In the rows, 128 means zero.
Each named move below is a turn or a mirror, shown by a few rows before and after it. Which moves, in which order, take the first row of each later pair to the second? The first pair is answered.
move M:
[150 160 109 154 154  73 106 141 137 157 135 129 109 151 141 121 147  73
 167 146 149 116 104 133  99 129 156 149 106 207 154 156  92 141 131 140
 131 118]  ->  [132 185 127 137 144  81 118 142 154 132 121 164 118 144 159 146 150  76
 166 149 137 112 110 114  96 152 153 162 109 165 139 170  94 130 110 195
 132 151]
[108 137 134 118 112 155 122 141 164  96 105 154 121 100 143 165 117 137
 124 134 127 141 133 136 139 145 146 116 119 117 109 165 120 103 126 156
 158 163]  ->  [129 112 110 151 138 138 115 130 139 145 118  97 109 141 123 122 111 130
 131 126 146 139 131 154 139 114 141 117 115 185 114 148 123 127 153  87
 153 108]
[147 128 118  93 140 144 138 106 140 126 142 139 135 156 141  97 156 115
 157  96 106 109 108 108  99 100 123 137 105 128 110 166 140 133 107 102
 131 112]  ->  [144 126 121  94 137 148 140 109 143 115 138 146 140 152 145  99 143 114
 153 107 101 106 112 107  99 107 121 127 106 119 111 167 142 126 103 113
 131 121]
[105 117 165 110 126 136 123 144 112 123  90 117 173 114 131 115  97 129
  79 154 174 145 124 113 141 148 144  96 145 163 158  93  91 210 149 123
  98 134]  ->  [ 95 114 166 101 127 149 128 136 120 107  95 122 171 114 136 122 102 134
  82 147 177 144 131 110 137 151 151  94 149 158 158 103  96 204 135 136
 100 151]
move J:
[138 144 123 163 163 104 115 154 152 140 108 104  93 140 127 201 102 122
 159 115 162  69 120 151  96  83 105 151 152 144  96 179 130 117 123  53
 161 123]  ->  [174 143 112 195 166 107 100 114 126 170 133 120  76 156 131 160 115 121
 189 113 134 103 151 182  96  98 110 148 136 179 100 166 135 114 116  86
 163 116]
[110 115  95 123 157 142 129 162 150 107 139  94 110 122  90 165 106 153
 116 139 143 109 126 151 106  83 110 144 156  95 112 118 148 105 155  91
 165 132]  ->  [137 129  96 134 157 126 133 147 153 111 134 102  94 122 104 166 123 138
 147 136 127 104 136 161  97  82 111 149 158 106  83 148 161  99 132 111
 180 129]
[143  88 113 116 161 112 126 104 115 129 143 101 148 122 155 106 170  97
 155  93 110 135 104 118  65 121 114 140 134 112 113 104 129 117 166  81
 130 135]  ->  [142  89 114 117 158 109 132 109 106 137 143  98 150 129 154 112 169  92
 156  97 106 139 105 117  63 124 112 140 133 117 118 100 126 124 173  76
 127 132]
[131 112 140 164 121  99 123 135 144 136 128 123  95 108 128 172  98 146
 142 162 146 148 172 121 148 144 129 121 151 132 103 127 121 101 118 150
 115 148]  ->  [129 110 138 172 114 107 124 126 139 141 132 120  96 118 123 163  93 145
 143 160 143 148 177 126 146 139 137 115 145 132 110 115 116 108 117 146
 121 136]
move X:
[ 88 130 150 147 119  92 126 172 125 123  86  78 170  92 107 155  77 143
 106 145 181  99 131 118 149 118 116 116 144 158 149  97 103 133 160  88
 112 135]  ->  [151 167 138 183 124  68 121 142 134 126  98 108 126  99 136 149 119 124
 190 133 143 108 148 160 103 123  99 147 141 185  97 162 126 114 122 120
 158 116]
[ 99 135 120  78 137 126 167 142 112  83 122 131 146 137 128 137 130 138
 130 120 168 102 104 102 115 134 111 128 126  77 117 144 142 118 122 128
 129 141]  ->  [119 154 121  94 142 117 169 135 114  88 128 143 127 144 134 148 147 131
 155 123 163 104 113 108 105 129 105 135 120  87 103 158 145 111 118 149
 137 132]
[150 172 139 118 126 135 153 145 105 118  95 125 103 139 179 116 168 141
 161 106 117  84 130  85  94 149 119 126 133 144 107 174 124  97  94 154
 177 111]  ->  [102 140 148  93 126 155 152 172  99 115  83 105 150 131 163 110 131 150
  94 111 140  72 118  45 116 148 130  99 139 115 141 121 113 121 138 122
 141 124]
[178 154 175 108 143  78 135 149 132 132  77 141 122 142 121 158 183 143
 114 151 150  93 106 112 154 144 109 132 151 135 119 148  87 111 148 116
 172 129]  ->  [158 147 175  89 137  92 140 156 136 128  78 146 125 138 123 157 176 134
 101 149 149  89  97  99 158 148 111 126 152 124 124 133  82 115 155  95
 162 131]
move P:
[148  98 161 176 129 118 142  98  88 177 125  91 139 105 128 122  96 148
 133 108 121 175 145 154 151 140 127  98 116 183 134  77 113 158 142 117
 125  64]  ->  [157  84 141 157 132 127 142  86  96 176 141  96 129 127 122 111 117 151
 154  96 101 183 139 163 130 127 128 105 117 168 129  69 127 159 135 109
 144  48]
[137 141 140 139 116 109 140 109 139 141 119 141 130 126 147 141 126 121
 133 144 142 141 153 134 145 151 135 135 124 135 125 150 120 130 130 167
 118 132]  ->  [119 125 140 124 122 113 130 116 132 151 106 123 145 145 143 136 120 111
 111 130 148 133 145 117 154 143 130 120 127 138 142 132 114 144 140 117
 100 115]
[127 138  97 153 159 114  91 123 142 135 164 130 116 144 144  93 133 143
 154 108 131 149 113 173 143 147  78 129  88 160 170 121 115 119 126 159
 148 129]  ->  [120 144 114 157 152  90  84 135 141 138 160 119 118 145 137 101 124 139
 140 117 143 146 117 166 153 152  85 123 100 163 185 111 108 123 126 164
 144 133]
Now pairs of rows:
Each pair is 2 to 3 moves apart.
[ 90 119 117 125 101 156 125 110  85 153 156 161  95 162 163 128 138 124
 135 131 126 127  95 151 107 145 148 101 111 125 163  64 130 129 157 122
 123 129]  ->  [ 91 113 100 134 116 151 131 116  96 146 161 150  84 165 157 137 149 136
 148 117 129 112  78 144  80 115 139 116 116 118 142  86 149 123 141  85
 151 120]	J then P then M
[150 165 155 144 130  76 136 120 121 164  90  93 140 152 172 128 154  90
 134 109 154  94 106 113 118 129 107 142 135 164 118 169 106 139  96  88
 151 109]  ->  [108 113 110  90 127 135 128 115 126 135 126 112 160 161 140 101 163 121
 110  91 138 100  80 105 103  95 125 127 117 106 128 129 114 161 118  39
 138  97]	X then P then X
[184  97  87 167 130 132 124 122 122 127 161 149  88 142 115 110 136 113
 180 114 109 173 158 151 119 123 124 123 119 179 139 138 149 119 125 129
 132 102]  ->  [183 129 110 150 131 113 137 153 149  97 117 133  95 128 130 160 143 112
 169 123 132 130 122 111 103 109 102 134 149 152 105 182 164 112 101 108
 161 111]	X then J then X
[151 139 179 119 117  74 133 127 115 147 120 135 134 130 143 129 102 121
 135 144 132 125 162 147 158 159 103 114 139 200 168 119  88 147 135 166
  77 126]  ->  [175 154 148  99 124  77 128 116 136 133 125 137 128 170 157 118 159  99
 170  99 118  95 128 143 105 117  93 146 130 177 128 161 123 156 106 115
 129  92]	P then J then X
[ 78  96 115  91 126 176 141 155 133 103 135 142 149 110 109 137  94 152
  91 128 120 134 112 110 140 121 137 107 131  73 155  86 136 132 150 122
 104 142]  ->  [127  72  76 120 140 172 125 135 127 124 168 125 112 141 106 112 113 149
 130 122 116 145 125 152 112  87 145 125 121 102 152  85 164 127 155  78
 121  97]	P then M
